In the rows, zero is written as 128.
Each named move below is a turn or a mirror, shown by a few rows before and after it. Which moves, in which order, take the first row of each later pair to the second? The first pair is answered.
Q (before |-> after):
[108  97 140 134 118 121 124 125] |-> [112 105 121 117  97 129 117 137]
[128  91 156 139 136  98 131 129] |-> [124 118 117  99  94 130 113 154]
[ 92  51 124  88 161  99 138 168] |-> [ 91  55 107  68 146 114 126 178]
J (before |-> after):
[126  88 166 148 123  94 122 113] |-> [132 109 167 158 127 106 123 106]
[114 111 146 101 141 127 151 147] |-> [133 159 155 136 144 140 151 125]
[135 120 141 139 118 118 125 118] |-> [132 118 138 130 119 118 127 118]
T (before |-> after):
[120 195 139 178 195 144 125 111] |-> [ 98 144  94 107 202 144 140 175]
[139  97 142 132 157 130 140 125] |-> [140 107 143 136 157 134 135 118]
[114 128 105  99  95 138  95 126] |-> [124 144 125 119  89 136  91 105]
[116 119 179 172  97 112 127  89] |-> [133 175 131 185 139 148 159 119]
Pairs:
Between the rows of a pair lie 2 to 3 moves.
[ 91  57 181  96 117  87 122 118] |-> [136 202 157 146  81 147 108  92] -> Q then J
[162 179 107 155 149 150 129 120] |-> [149 144 124 164 188 129 146 122] -> T then J then Q
[116 159 141 138  45 132 110 118] |-> [100  78 170 132  76  89 126 115] -> Q then J
[ 88 176 111 178 158 143 115  99] |-> [ 67 137  64 117 138 155 117 146] -> Q then T
[106  64 144 144 221  84 182 126] |-> [111 104 115 149 239 112 196 144] -> J then T
[109  71 136  81 110  93 131 129] |-> [145 165 164 163 135 114 143  79] -> T then J then T
[129  98 170 150 131  89 133 131] |-> [119 117 107  90 115 125 128 182] -> T then J then Q
[ 81 121  86 131 104 115 143 173] |-> [ 87 137  93 152 140 119 157 169] -> J then Q then T
[167 147 152 152 149 119 123 113] |-> [148  95 149 131 158  99 131 132] -> Q then J then Q
[123  80 111  85 153 123 113 179] |-> [143  79 173 135 138  91  95 117] -> Q then T
[157 150  72  97 115 175 126 176] |-> [174 123 178 193 157 117 130 103] -> T then Q then T
[ 67  64 140  94 121  98 117 150] |-> [ 93 176 122 165 198 129 159 147] -> J then T then Q
[ 91 149 130 106 176 130 186 159] |-> [ 96 112 195 102  94 101 133 100] -> T then Q then T
[113 106 185 138  99 103 107  91] |-> [120 193 100 121 105 164 119 138] -> Q then T then T
[153 120 149 131  34 140 135 136] |-> [167 180 111 158 131 159 189 164] -> T then Q then T
[154 151 151 159  94 108 109  75] |-> [127 131  68 104 164 130 154 160] -> T then Q then T
[150 179  91 170 135 164 134 118] |-> [126 119  65 128 165 154 156 162] -> Q then T
[121 138 153 146 105 125 104  92] |-> [106 117 100  97 107 140 116 144] -> Q then T then J
[ 87  78  77  93 153 115 133 168] |-> [123 186  97 134  70 155  91 109] -> T then T then Q
[119 117 144 125  82 133 104 112] |-> [128 137 149 168 162 136 149 116] -> T then T then Q
[136 166 105 117 103 167 122 135] |-> [123 118 116 128 174 136 161 146] -> Q then T then J
[142 164 134 137  69 154  91  94] |-> [124  95 168 169 180 100 140 100] -> T then T then Q
[133  81 137 168 122  60 177  70] |-> [114  96  46  84 100 104 178 150] -> T then J then Q
[126 140 181 163 139 119 120  85] |-> [100  99 125  73  95 133 109 141] -> J then Q
[145 170 175 174 119 122 125  82] |-> [132 191  92 101  97 167 125 151] -> Q then T
[148 153 123 142  99 138  97 106] |-> [131  78 144 130 126  98 110 107] -> J then Q
[130 143 149 184 205 111 177 121] |-> [ 99  98  89  58  78 133 121 173] -> Q then T
[158 215  53  68 113 187 135 178] |-> [154 110 180 173 235  84 181 109] -> J then Q
[146 149 190 194 156 129 137  85] |-> [149 206 136 160 106 177 122 101] -> J then Q then J
[131  75 181 105 123  70 112  91] |-> [163 161 181 147 112 101 106  67] -> Q then J then Q
[109  96  74  88 157 145 166 179] |-> [140 160 126 184 193 138 175 116] -> Q then J
[194 153 242 167 124 143  93  69] |-> [185 211 118  90  83 222  98 154] -> Q then T
[151 151 178 178  73 129  88  81] |-> [118  71 139  91  48 121  84 135] -> Q then J
[141 158 166 172 199 142 150 112] |-> [116 135  81  71 133 175 130 178] -> Q then J
[143 104 131 149 195 122 158 166] |-> [158 172  95 140 154 168 138 171] -> Q then J
[153 157 159 143  55 137  76  85] |-> [164 196 161 202 158 130 130  89] -> T then Q
[162 124 130 106  46 112  96  75] |-> [134  45 115  79 114  87 125 121] -> T then Q then J
[ 94  90 126  41  73 126 114 162] |-> [124 190 110  81  54 170 104 142] -> Q then T then Q
[119 181 173 165 130 131 149 152] |-> [108 156 131 107 115 144 151 193] -> Q then T
[106  76 135  63  80 117 100 151] |-> [139 141 175 120  52 127  83  94] -> T then Q
[124 131 160 144  68 143  92  97] |-> [134 186  95 141 129 178 133 146] -> J then T then T
[106 169  75  99 102 134  97 193] |-> [121 187 131 150  67 120  70 135] -> T then J
[101 117  74 103 141 149 143 173] |-> [138 188 117 171 145 148 137 115] -> T then T then T
[141 163 177 186 154 115 143  91] |-> [135 162 160 177 183 120 160 111] -> J then T then T
[115 138 168 179 107 125  87 109] |-> [ 91  81 124 117 113 120  93 161] -> T then T then T
[119 146 110 139 180 139 150 161] |-> [133 188 122 154 136 155 127 141] -> T then J then Q
[136 159 125 186 204 124 168 120] |-> [119 143  54  94 142 151 151 181] -> Q then J
[ 95 129  92  68  96 124  90 138] |-> [127 184 153 160 131 106  94  78] -> T then T then Q
